which system made each run
path 1, X (11 x 22)
30,13,-44,-8,15,-14,31,55,11,-17,-3,20,-38,15,23,80,-31,-29,39,36,17,9
0,-31,34,-55,-3,26,18,-5,35,-12,-65,28,1,51,-53,-55,12,0,32,-4,18,-32
1,25,-24,35,-11,35,6,-27,-18,23,31,-6,-15,-13,4,-32,34,79,0,-61,-40,19
-27,38,-4,32,63,-24,-64,7,-6,-14,34,-1,10,-34,-1,38,6,-30,-12,33,-44,-35
-8,-43,60,-37,-44,-19,-3,-15,-17,-22,-33,10,34,-32,-3,1,-10,-40,-57,20,48,15
40,-3,-67,-11,-30,2,69,23,-1,11,34,-18,-22,8,7,12,-55,7,4,-12,21,61
-15,5,-13,12,37,-16,-9,8,48,30,-18,-21,-10,78,-13,-35,-1,-18,60,27,-11,-50
-19,-8,62,31,-34,20,-16,-23,-22,16,-44,12,-9,0,36,-6,70,48,4,-34,0,-14
22,40,-37,2,31,17,-2,22,-21,-52,33,39,-20,-71,-9,73,3,20,-13,-14,-30,18
-14,-13,13,-61,28,-15,-18,-15,19,-28,1,10,44,-4,-71,-51,-35,-56,-35,39,0,-14
-1,-22,2,15,-60,-11,26,-22,-17,61,32,-57,15,15,34,-50,-20,8,-32,-19,14,40
path 2, G (11 x 22)
-19,4,-8,15,65,-2,-58,-9,-19,-11,0,-47,-35,5,33,26,40,50,7,-43,-53,-6
-55,24,32,-47,-23,2,23,-31,-20,-29,58,-31,45,-9,4,-13,-1,10,-43,-9,-31,9
29,29,8,-10,-21,-4,59,12,20,-15,26,35,32,-41,-43,-20,-15,-49,37,71,29,-4
35,-41,-24,60,3,-29,-51,4,18,2,-75,23,-15,-7,-25,-30,-1,-20,9,20,37,9
-12,-21,-23,1,-9,-18,-30,19,-32,30,-22,1,-35,77,63,21,-24,36,-54,-38,-11,17
-29,45,24,-42,17,44,33,24,13,9,44,-32,-2,25,7,60,1,-1,11,-24,-49,-52
-3,-7,43,6,-1,36,27,-46,33,-4,12,-18,28,-89,-53,-3,31,-5,22,-16,25,2
35,-6,-32,24,12,-39,6,-20,-29,-9,8,50,-4,-37,12,-59,15,32,5,37,27,70
-1,11,-36,-8,12,-52,-48,34,-29,-41,-14,-7,-11,68,10,-33,-23,-23,-6,41,-49,-25
-32,-9,24,-16,-61,13,1,11,16,8,-28,-39,21,34,-6,52,-48,-50,-45,-22,10,-33
10,1,17,26,7,54,54,17,47,60,15,39,-10,-26,4,54,10,18,21,-18,43,15
path 3, L (11 x 22)
6,7,43,-26,12,14,48,37,47,-22,-28,45,24,12,-28,35,-20,9,34,34,57,34
70,7,7,-48,25,-24,-45,-10,-47,22,-39,-1,2,21,-40,-47,-42,-6,-28,16,4,-19
6,21,-75,53,-34,5,-11,-17,-31,22,23,-11,-41,-3,20,-20,20,6,8,-32,-53,-34
-49,-20,50,26,-35,45,40,51,41,-39,31,-15,16,-23,13,15,51,3,14,-11,-31,23
-1,-20,51,-47,42,-22,-18,-6,1,1,4,-16,34,-33,-7,47,-38,-20,-49,20,49,39
12,17,-82,-4,53,-29,-11,-50,4,41,-10,58,-27,19,-16,-15,-36,1,9,12,28,-11
-11,-4,-9,9,-52,1,24,14,0,-27,-22,-8,-17,60,3,-79,38,12,50,1,-42,-29
7,22,58,16,-49,6,-12,22,-28,-26,-14,-87,19,-15,23,63,2,6,-10,-17,-8,5
20,16,-3,19,40,34,0,0,22,38,15,58,2,-66,-33,68,-22,9,-27,-15,38,18
10,-40,-23,-43,23,-7,13,11,1,7,36,65,-11,7,-16,-96,6,-31,-20,33,-16,5
-30,-10,-33,-3,1,-50,-30,-11,-22,-31,6,-87,-17,41,42,-12,4,-22,14,6,-40,-19
path 4, E (11 x 22)
25,55,5,24,-15,-20,-30,-57,-58,24,-2,-39,18,-6,2,-34,-4,59,-14,-15,-8,8
-14,45,-60,33,-27,6,12,13,6,-13,12,36,-1,-10,2,91,-50,11,-30,-19,10,27
-3,-39,41,16,3,24,-9,42,61,-24,-57,51,20,-7,-58,-7,4,-24,4,17,29,2
-12,-68,29,-53,-12,11,1,-17,-9,44,24,-27,-1,10,4,-74,14,-30,-56,-23,-15,-8
-30,21,-34,-11,25,-28,12,-5,-9,11,51,-38,-31,22,60,35,12,-30,36,21,-32,-45
36,47,29,22,3,-18,7,-26,-19,-33,-49,-9,4,-18,1,16,29,48,78,29,34,9
41,5,-33,-14,2,15,1,2,-26,-6,15,12,0,-33,-32,3,-41,50,-56,-42,5,71
-27,6,-37,42,9,3,-33,52,42,9,11,48,11,27,-34,-5,-32,-42,-36,17,-33,-20
-39,-23,83,9,-62,14,5,-16,19,20,-42,-10,27,25,4,-26,34,-28,3,4,17,-46
-16,-43,-6,-69,26,7,34,-30,-7,0,32,-51,-36,-27,45,47,14,-4,-1,-36,14,15
29,20,-47,4,73,-41,-6,0,-3,-22,13,24,-26,-10,4,-18,16,5,61,58,1,10
path 5, L (11 x 22)
-51,-20,-42,66,-52,-23,25,-28,14,-1,22,-31,1,-8,48,-21,17,11,6,-7,12,51
-30,19,67,10,23,-14,-1,49,24,-36,-28,34,28,26,21,56,4,21,12,50,22,27
27,10,13,-75,16,7,-23,-38,-25,18,-54,37,-6,16,-43,17,-43,-8,-39,-19,26,-48
46,25,-79,4,-30,13,46,-3,-19,33,39,-12,-41,9,-1,-36,-13,1,30,-16,-28,-13
-6,-19,49,57,-1,18,-12,59,22,-16,19,-63,6,-18,9,-24,61,-6,36,8,-47,6
-31,-31,34,-1,5,-12,-40,-37,-10,-21,-17,5,22,-67,7,47,5,-9,-64,-10,39,32
-13,38,-67,-27,29,-22,33,-19,13,-3,26,90,-3,12,-14,15,-48,4,-5,28,27,19
0,-4,9,-31,1,-5,2,26,18,6,-21,-27,0,95,-26,-73,-9,-12,33,17,-34,-44
18,-13,17,34,-50,-1,-24,-21,-33,31,-35,-91,-19,4,38,24,9,18,-4,-49,4,-6
17,26,9,44,7,33,27,20,4,0,22,60,-13,-72,15,65,32,33,17,-3,17,31
9,-20,30,-65,32,4,-2,23,5,-37,24,54,19,-31,-54,-46,1,-49,-26,43,-18,-15
path 6, T (11 x 22)
25,64,-6,-14,-34,-9,15,-2,-53,18,21,-32,-7,51,20,-33,-2,10,28,14,-49,-57
-14,25,31,33,30,37,-9,14,54,34,-15,-31,-2,5,-22,69,9,-14,47,-13,-3,-56
1,-61,15,30,-37,26,17,20,32,-23,-40,27,-4,-46,-6,29,12,10,-14,-24,50,62
23,-26,-48,-47,17,-22,14,28,-41,-26,54,6,-21,-7,25,-27,-19,12,-46,3,-26,67
-41,19,-9,-36,30,-25,-29,-42,2,2,27,-24,20,28,-25,-55,-9,-45,-7,28,-38,-68
-12,45,54,61,-45,-10,-10,-41,-3,25,-38,-23,36,-6,12,12,23,14,35,18,31,-30
45,16,-2,27,37,23,7,36,2,21,-20,58,-34,-15,13,64,5,56,16,-14,29,40
14,-48,-47,-68,-10,29,16,22,12,-42,-18,38,-35,18,-48,-21,-29,-24,-31,-32,-14,-1
-26,-2,-17,-5,-62,-22,22,4,-15,-22,43,-94,11,20,24,-30,-9,-34,-4,6,-45,-6
-33,17,52,55,67,-14,-33,0,31,44,43,-32,31,-23,21,13,30,3,21,35,-4,5
13,-13,31,-3,14,10,-18,-48,0,9,-47,84,8,-54,-30,-3,15,23,-25,-5,62,13
path 7, H (11 x 22)
47,-2,4,-19,-47,39,13,28,-31,-32,4,12,-15,-26,-48,-65,30,-21,1,-12,-56,-41
-22,-31,15,32,-22,-1,-46,13,-22,-8,26,-75,-3,-44,31,25,26,-33,-43,-28,-43,-5
-64,-5,21,30,55,-25,-4,-17,53,0,20,1,25,-19,20,49,12,-17,24,41,38,13
30,18,13,-24,5,-29,40,-19,2,42,2,42,33,15,-12,-40,-38,5,7,56,66,37
44,6,-74,-23,-25,-8,-8,-19,-32,22,-25,-24,-32,51,-14,-26,-54,20,-20,-41,-5,-1
-28,-8,-12,-3,-28,30,-4,38,10,-66,-44,-4,-34,43,-5,17,34,8,26,-38,-58,-40
-5,3,85,15,2,33,7,52,-10,-15,24,30,12,-50,25,35,60,21,-10,9,-24,14
17,17,-1,15,57,-8,-27,-55,-4,46,44,-2,21,-91,-25,17,-10,-22,-21,15,28,4
-25,-23,-57,-6,-23,-41,13,-50,28,-11,1,-25,19,7,-34,-66,-34,-55,13,35,28,0
-7,-18,-9,2,-46,-26,26,55,-7,13,-9,-31,-12,93,55,-12,-28,11,-6,9,-2,38
14,38,24,-9,35,24,-15,23,-10,17,-46,19,-31,44,19,82,-1,60,16,-31,1,-23
path 8, E (11 x 22)
-33,18,-7,-51,18,-17,53,0,41,16,19,21,25,67,-6,3,-56,-11,5,38,34,12
70,8,24,6,0,32,29,15,14,65,-1,-35,-10,-15,-32,-13,2,-34,57,12,15,-44
23,-26,-32,32,-16,5,-38,-14,-51,-8,-4,-22,-50,-54,28,-2,49,8,-16,-48,-39,-11
-67,19,-20,14,8,-33,-12,5,-1,-77,9,46,11,20,31,17,9,42,-19,14,-20,43
-10,38,55,-37,13,5,28,-1,40,6,-7,4,64,32,-58,-7,-49,10,3,32,38,18
56,-25,-22,-6,-11,19,5,-11,5,76,8,-40,-17,-27,-33,-1,-36,-60,-13,-19,21,-33
2,-43,-26,53,-22,-9,-25,26,-24,-8,-8,11,-56,-19,58,4,60,-24,13,0,-30,-21
-49,15,53,-30,14,-11,-2,-1,-22,-59,-12,17,13,29,34,-2,41,71,-1,2,-21,28
-7,50,-23,-57,39,0,26,-39,22,8,23,-9,31,25,-53,6,-68,22,-4,-1,22,13
56,6,-42,57,-32,9,14,15,28,46,2,-6,-2,-31,-42,-11,-28,-60,29,23,20,-21
10,-48,44,48,-40,14,-37,37,-28,-8,-15,-9,-18,-44,35,4,58,-10,-33,-22,-28,1
path 9, H (11 x 22)
-2,34,16,-3,-23,-32,-25,57,-34,-52,-17,29,6,37,20,15,-6,-33,-4,59,-38,-43
-17,16,49,-52,-1,33,23,3,-2,2,22,-1,30,-24,-6,79,-33,8,-58,-28,16,20
3,-33,-30,14,43,45,27,-30,69,46,23,-7,-16,-37,-46,-14,9,-1,30,-37,21,11
25,-42,2,27,-23,-37,-23,-3,-14,14,-34,-9,-15,21,8,-100,37,-27,27,39,-1,-19
-18,24,-13,-16,-14,-56,-30,-4,-70,-32,0,-11,-10,26,73,41,-11,17,-37,10,-18,9
-21,60,-4,-30,33,26,42,12,37,-42,16,5,15,-4,-33,82,-28,25,28,-4,2,7
34,-9,42,27,-28,53,26,17,42,38,-9,8,32,-22,-67,-55,3,6,2,-10,16,17
5,-46,-39,46,-10,-18,-58,-17,-27,54,-3,5,-38,-5,29,-42,17,-30,-44,-23,-19,-23
-39,-10,-15,-50,20,-43,-8,2,-14,-60,-6,7,-23,17,38,38,11,-45,14,38,-13,-36
3,23,60,-53,10,7,55,14,3,-24,23,-30,34,-6,3,29,-14,43,13,11,25,61
30,33,-31,60,18,26,-9,-29,23,64,4,-23,2,-8,-37,-19,-13,52,21,-39,8,17
path 10, G (11 x 22)
46,-34,-45,28,-3,-28,-38,34,-45,21,13,7,-37,9,23,-68,5,-5,-31,1,-38,22
-23,-10,10,-29,-7,-28,-25,27,-35,-11,11,-41,-21,29,59,43,1,-54,-26,11,-38,-46
-67,-9,45,-18,4,22,33,-17,57,-1,2,5,30,-13,-2,67,-4,-20,-2,0,44,-5
19,3,17,6,41,22,33,-21,44,32,-12,33,14,-1,-36,-33,10,55,48,5,52,42
50,36,-42,16,-1,-26,-34,-26,-52,-6,-29,-20,-25,20,-6,-54,4,44,25,-3,-27,-14
-18,17,-42,-2,-73,-7,-7,18,-46,-57,15,-23,-7,0,11,18,-19,-25,-48,-20,-54,-14
-8,-20,42,-10,-5,32,26,71,36,-6,37,21,25,-35,-16,44,-13,-52,-34,18,-2,15
16,-31,41,14,74,0,-26,-21,33,76,-11,24,0,-25,-10,-14,16,-11,10,24,48,-2
-26,-7,-47,-5,15,-38,-9,-78,-19,24,-20,-5,-36,47,45,-34,18,40,28,-16,16,-8
-22,36,-18,-30,-49,-2,40,20,-12,-77,-6,-46,-2,46,6,20,-10,25,33,-11,-36,3
28,44,51,21,-30,33,1,44,9,-30,-4,-5,53,-45,-66,31,-28,-4,-19,9,-5,13
path 11, T (11 x 22)
31,-5,14,1,2,-8,11,-28,-11,17,59,-61,28,-65,-28,-72,7,-23,2,25,-7,25
14,8,-21,37,35,-41,-59,-47,-35,46,1,8,-22,-45,29,12,15,-33,-8,26,16,-37
-25,15,24,5,-30,-12,-24,3,-13,0,-69,83,0,53,20,33,-10,11,-37,9,25,-30
2,40,-2,-37,-31,33,69,26,12,-3,1,12,5,65,-6,18,-35,56,15,-25,4,27
11,-25,-33,-13,35,24,39,10,47,-16,23,-65,-25,-13,-39,-19,11,-17,71,-10,-16,4
7,-64,30,26,-2,-14,-53,3,-11,-26,-13,-63,-4,-61,3,-16,43,-47,-14,1,-15,2
-24,22,11,25,9,-22,-53,-8,-45,10,30,39,22,-31,32,29,-8,19,-88,3,-14,29
-22,59,-24,-14,4,-6,32,-26,12,19,16,103,25,29,-27,-22,-35,8,-5,36,17,-15
49,12,5,-23,-43,1,56,-6,5,28,-41,-27,-17,43,-5,-22,-8,-11,76,20,36,-33
17,-39,4,9,28,16,-23,27,9,10,-33,-83,-49,16,27,60,18,13,29,-50,-6,3
-54,-41,10,4,19,23,-33,20,24,-67,5,13,6,-32,-15,13,27,14,-49,-40,-37,35
path 12, X (11 x 22)
-23,-6,-13,-33,0,-8,36,-7,44,34,-7,-18,4,35,2,62,-56,-56,6,14,49,-23
20,-21,24,17,-35,20,65,-8,38,28,-25,-4,-5,2,-5,-39,36,9,78,11,47,8
47,17,-19,35,32,6,-28,33,-25,-21,-16,-10,-40,5,6,-16,42,60,51,-16,-49,9
-33,34,-2,-26,22,-9,-65,-32,-34,-44,-28,37,2,9,-19,11,3,8,-45,-13,-39,-52
-37,13,19,-17,-52,21,32,-13,-3,1,50,37,46,-45,-14,8,-22,-20,-73,-5,3,15
31,-30,-14,22,22,-3,14,43,43,46,47,-50,12,-27,-18,4,-43,-46,-7,20,19,48
13,-49,-10,2,19,-50,-18,-26,2,30,-58,-43,-30,50,30,-30,3,-11,40,21,46,3
-11,30,4,-21,-36,2,39,-2,-37,-30,-22,21,-38,43,61,25,43,59,42,-14,-13,-13
1,56,23,-10,14,59,0,36,17,-42,0,21,10,-12,-65,40,8,15,16,-19,-53,-43
3,-8,7,29,0,7,-44,-46,13,11,-3,24,43,-60,-75,-58,-12,-15,-51,-7,10,4
1,-23,-36,19,7,-48,-11,3,-35,31,65,1,-3,-18,57,-31,-12,-12,-53,27,-1,59

runs to name
path 13 (2 x 22)
3,15,20,-8,-35,-34,13,-31,-61,24,26,-15,5,20,57,-67,29,26,-4,21,-9,8
-11,42,-23,-34,-32,-17,22,10,-15,-78,-15,38,-8,5,-5,29,2,-36,35,45,-19,-53
  G
path 14 (2 x 22)
-86,-9,-33,36,0,14,3,1,52,-31,49,-13,5,-9,3,7,21,-31,8,-9,-42,-18
-50,-40,47,-23,-8,-7,26,-9,49,-8,-24,-25,40,30,-1,11,-23,10,-15,0,57,57
  L
path 15 (2 x 22)
4,-16,-12,9,14,21,16,56,28,-46,-22,56,-48,-12,8,59,38,-18,49,11,-8,-21
22,-38,41,-49,-37,9,5,52,-2,-28,-18,-33,27,10,-29,3,-46,-31,-63,-8,2,41
  T
path 16 (2 x 22)
-57,-8,12,-43,18,11,31,-67,33,47,-4,13,-10,21,15,16,17,-17,25,-11,31,-61
8,4,39,25,-15,32,48,8,13,-24,30,-33,7,-65,5,-2,63,24,58,-1,-9,27
  X
path 17 (2 x 22)
25,21,18,-12,17,-40,-30,21,-35,-6,10,-56,8,48,2,-71,2,-13,25,49,-52,-28
-14,32,47,42,16,34,-51,-37,10,57,-15,-28,19,-15,-24,26,17,12,-6,-36,-14,-58
  T
path 18 (2 x 22)
50,-1,14,-60,-16,11,42,64,-3,-46,-18,-46,-21,17,-15,39,-21,-26,47,14,-6,-8
33,-31,-27,35,44,-9,-55,-8,6,24,-35,-57,-27,22,-15,-43,5,35,19,-29,-12,22
  E
path 19 (2 x 22)
-78,-12,35,-34,18,-14,15,-35,-5,-33,40,8,14,-4,45,-15,55,28,-4,6,-12,19
13,58,-1,-62,47,-31,29,-27,-3,-16,35,-23,30,-10,-25,19,-44,-3,29,50,20,3
  E
path 20 (2 x 22)
-1,-4,28,-52,61,26,-26,-72,3,43,-28,-19,-11,2,-27,6,7,25,0,-48,13,-42
2,3,-104,7,-31,-12,49,-39,-9,-10,38,44,-39,-24,11,-24,2,-17,23,3,4,2
  E
path 21 (2 x 22)
6,24,-29,25,-37,-24,70,-12,24,36,22,-3,9,30,18,-32,-18,2,62,43,40,24
35,-5,40,33,14,13,-16,72,1,19,-27,-19,-29,48,21,-13,41,13,55,13,-36,-27
  X
path 22 (2 x 22)
-10,10,-33,32,20,-5,16,-62,32,57,-11,-5,-21,-19,17,58,-2,-13,47,-2,61,-30
5,-56,16,-1,-11,-14,-6,35,7,-45,-82,39,-35,29,31,16,25,14,17,9,36,29
  T
path 23 (2 x 22)
8,59,62,13,-40,22,14,33,-31,-8,0,-34,22,12,22,52,2,59,-4,-19,-18,14
2,30,-21,61,14,41,-17,-22,35,17,-5,39,3,-63,-46,54,0,15,0,-30,18,-7
  H
path 24 (2 x 22)
31,-9,51,-24,55,30,10,41,24,23,-2,-82,-8,23,-8,15,7,28,42,-18,-9,20
-13,22,21,52,-5,3,-35,-70,-6,25,-41,13,7,-12,-6,-35,50,53,25,-19,16,-24
  H
path 25 (2 x 22)
42,14,81,10,55,22,-26,8,5,53,-24,-2,1,-33,-12,37,29,11,29,11,27,-26
-11,-10,-32,-4,-3,-22,-19,-101,-21,-13,-11,37,9,-63,-27,-49,10,1,-24,-4,32,3
  H
path 26 (2 x 22)
10,-24,-65,34,5,14,25,2,51,-14,17,-35,-3,-23,-49,-32,-19,10,28,-19,5,64
23,-59,0,15,5,-18,-29,15,-26,3,28,-18,-28,-37,22,-76,56,-44,-5,18,-41,-8
  T
path 27 (2 x 22)
14,59,8,25,26,-58,-15,-25,-34,17,15,47,22,-20,28,5,-8,1,7,80,32,1
48,-35,39,-62,-40,10,22,63,-43,-9,-1,8,-21,6,16,-3,9,-52,-27,13,-22,-26
  X
path 28 (2 x 22)
-9,-9,37,6,-13,23,15,-51,-6,78,-6,21,0,11,28,-24,23,61,-18,-41,34,19
2,17,-39,-54,36,10,40,-20,-11,-42,8,42,-54,-21,20,50,34,23,52,-10,-5,-21
  T
path 29 (2 x 22)
-26,-22,-24,26,22,-49,-35,-27,-6,-14,23,-36,-1,5,10,-90,35,-14,20,34,-33,2
-69,16,5,43,-48,-26,-17,-35,7,-46,-42,-23,20,18,27,38,8,12,7,-3,16,-4
  L
path 30 (2 x 22)
8,28,9,53,-106,-1,12,23,-34,-19,-14,4,27,-13,13,11,-15,15,-36,-1,8,31
6,20,17,-3,34,25,-8,88,8,8,27,47,-1,6,-1,69,-32,-9,-44,10,-26,6
  L
path 31 (2 x 22)
-27,-14,9,-2,1,48,-5,40,14,-72,0,42,-14,-15,-22,-4,51,38,-13,-44,-62,11
-29,26,-2,-11,62,7,-45,-36,15,-3,24,-1,41,-31,-50,19,-40,30,-63,-26,-2,28
  X
path 32 (2 x 22)
-10,-45,19,-20,-10,16,59,14,48,-26,18,7,12,-59,-16,28,5,-44,13,20,46,38
29,-44,-22,-18,23,-64,-22,-14,-33,-5,2,-42,-1,-11,24,-25,-33,-10,-29,32,34,69
  T
path 33 (2 x 22)
27,39,-45,10,59,-3,-10,-39,8,20,26,50,10,-33,-62,-55,-17,26,11,19,2,14
21,36,-6,43,-88,10,4,29,-27,-2,21,12,31,-25,-26,-23,-19,-40,-39,14,-35,-24
  E
path 34 (2 x 22)
-30,-5,-2,32,-58,15,11,-1,6,10,-32,71,-28,18,23,-1,46,-23,15,1,-4,-69
-31,-28,43,-60,-15,33,47,2,5,-73,-2,-27,-5,-10,4,4,47,27,21,-33,-20,14
  E
path 35 (2 x 22)
-23,-10,75,-53,-33,25,42,-2,20,-13,29,-8,59,-23,-37,-20,-7,-23,-34,9,11,11
23,-35,-26,-40,41,-25,-21,-6,0,18,17,-78,-18,-17,-1,21,-33,-80,-2,14,0,-26
  E
path 36 (2 x 22)
-15,-71,-2,-40,36,3,18,-5,9,35,2,-14,-60,27,63,7,40,-11,18,-18,8,-7
13,4,-1,-29,27,-19,22,-55,-16,-43,-20,-34,-25,-37,14,19,45,22,79,11,29,1
  L
